(in the rows, 100 means zero)
T: rows in a few groups, each row roughly a mix of its group's directions
T (112 x 11)
107,121,94,124,89,110,59,88,87,82,97
83,95,127,95,94,111,80,60,109,115,109
115,121,98,126,106,84,120,135,86,90,103
85,79,105,74,111,76,132,87,118,107,104
83,86,82,105,117,101,134,129,109,116,90
110,81,109,90,107,119,119,140,90,122,106
117,100,67,102,102,83,105,139,95,83,111
106,113,68,123,92,106,91,69,113,76,100
84,104,74,96,124,111,104,57,97,108,106
110,115,97,128,124,93,140,107,92,111,91
90,111,58,106,99,118,96,66,104,93,105
79,128,96,97,95,78,66,86,108,78,98
113,118,95,121,79,118,59,94,90,90,104
114,57,106,73,110,86,88,114,92,105,108
125,117,85,128,116,92,133,117,97,100,102
86,88,118,85,91,107,80,70,95,134,110
92,94,138,73,99,110,96,68,114,98,104
114,104,80,95,107,89,125,144,93,90,91
87,127,64,117,115,106,95,82,89,83,106
84,75,98,71,110,79,134,101,113,104,105
87,115,65,111,105,117,93,66,91,110,115
91,80,100,89,129,98,130,127,110,119,90
101,120,81,129,93,116,91,66,115,86,97
105,60,104,73,105,90,102,130,89,110,107
97,112,76,101,141,98,127,92,111,83,93
96,82,126,79,72,100,72,118,112,91,92
88,91,109,80,92,111,69,59,102,93,102
95,83,128,72,108,82,116,125,85,116,101
90,82,126,67,108,76,109,119,84,108,101
73,120,68,111,103,127,96,80,114,103,96
106,109,82,105,101,87,101,149,92,78,94
108,108,84,120,124,91,137,105,84,122,107
87,75,86,96,123,89,129,129,103,115,90
118,79,98,100,104,116,126,137,86,117,100
118,91,77,93,94,76,108,140,83,103,105
126,82,122,95,91,89,114,138,115,104,95
93,95,109,67,87,62,90,109,81,89,111
114,88,128,93,93,82,107,141,106,90,87
95,92,129,103,65,99,87,120,85,124,106
107,123,89,118,83,116,61,91,94,79,103
126,118,88,127,104,126,97,73,115,91,97
86,96,100,73,77,70,75,93,90,119,109
109,83,120,67,109,85,92,133,86,110,106
128,104,104,107,120,79,122,119,118,75,106
79,98,99,87,78,98,59,96,79,94,118
85,129,86,103,106,88,73,72,112,77,99
118,106,97,118,83,117,58,105,79,89,102
80,116,76,100,115,112,90,58,94,92,107
89,111,89,94,99,99,88,46,110,105,104
116,92,121,112,63,111,98,122,112,124,96
87,115,61,109,94,98,72,76,96,87,107
108,124,87,121,95,100,69,80,90,71,94
126,95,104,111,100,112,134,111,129,123,93
109,92,83,101,95,92,99,153,87,93,110
107,116,70,108,108,104,133,112,101,77,78
130,91,137,95,90,77,100,117,87,92,109
87,114,76,96,139,103,122,78,106,90,99
86,126,85,92,100,73,65,87,105,83,106
83,141,99,129,91,107,96,77,105,94,91
87,128,95,98,100,80,88,63,115,80,89
117,99,131,100,90,84,102,136,106,78,86
98,74,121,76,99,81,97,129,82,119,104
83,141,119,119,94,98,103,72,104,102,92
87,126,87,107,101,82,66,77,105,78,98
105,125,77,121,117,103,113,112,97,73,75
116,135,94,118,88,113,70,91,92,79,100
96,99,77,100,96,86,62,93,76,72,100
88,119,57,120,112,116,100,79,103,98,95
89,138,104,120,95,97,89,65,107,88,94
81,91,107,101,120,101,135,124,106,128,88
104,84,137,81,90,87,118,130,104,110,99
119,124,102,111,78,103,69,78,88,81,108
133,76,103,100,91,100,113,127,127,109,87
97,124,89,108,107,105,127,111,108,71,69
104,78,112,65,105,70,97,123,85,101,108
93,143,99,121,95,107,88,72,110,87,94
89,141,107,117,95,90,89,68,102,86,94
113,94,133,97,91,84,104,139,107,85,86
105,117,85,117,104,102,127,113,100,71,68
97,96,85,91,79,118,61,72,110,89,104
101,123,85,102,114,107,135,101,105,83,67
102,116,95,101,107,108,142,108,109,81,69
83,76,104,79,116,70,124,93,117,113,102
112,105,112,110,109,116,134,99,135,108,80
105,114,76,132,103,122,98,72,114,84,92
75,97,92,91,90,124,73,72,99,118,118
95,143,101,124,94,102,98,70,110,92,94
92,82,118,77,83,108,72,97,125,83,81
82,132,105,115,78,89,94,64,107,96,102
99,106,63,102,136,102,114,81,107,86,92
113,93,85,127,105,123,121,132,97,80,94
98,74,123,69,103,92,106,130,91,118,107
86,90,111,76,84,118,75,91,132,85,87
94,120,77,132,89,118,103,71,117,93,97
111,51,89,79,107,107,99,119,98,101,108
107,131,107,124,84,122,73,112,80,96,95
96,86,131,74,101,86,115,125,87,123,104
110,104,102,90,105,78,106,152,92,94,94
85,123,73,100,97,82,67,80,102,83,105
105,106,81,91,107,91,77,74,77,77,127
90,135,92,106,111,81,81,100,109,66,89
106,71,116,79,111,108,119,132,91,118,100
130,103,115,118,91,119,118,89,131,108,84
93,114,80,107,132,110,121,63,103,102,98
90,102,71,101,131,95,118,117,116,83,77
135,120,120,106,86,115,85,73,95,93,108
66,108,126,81,110,92,88,79,79,89,106
98,105,115,110,112,117,106,50,118,98,96
120,81,106,98,114,118,129,104,85,134,92
117,99,94,106,106,88,112,151,89,88,94
111,102,64,107,100,91,104,140,81,90,95
81,93,106,99,95,128,79,64,98,122,110

one row of each group, then the others: which group is each in?
92,79,110,82,82,94,74,88,97,126,129 => <42>
84,123,71,115,114,122,107,68,106,104,102 => <74>
87,77,111,80,114,71,129,103,109,120,100 => <128>

115,102,98,116,113,106,130,116,130,99,71 => <74>
129,114,84,122,116,80,120,113,79,91,111 => <74>
83,122,98,97,99,80,68,64,105,91,97 => <42>
112,77,114,109,105,125,118,136,88,116,100 => <42>
118,89,127,93,90,82,101,140,108,85,90 => <74>
88,105,79,100,93,107,88,51,112,96,113 => <42>
110,101,102,115,123,72,124,126,78,93,87 => <74>
111,116,104,106,74,97,71,65,95,82,111 => <128>
95,112,56,118,96,113,78,87,102,85,91 => <74>
109,65,96,87,112,109,100,140,90,112,100 => <128>
90,87,115,70,115,88,136,100,118,113,103 => <128>
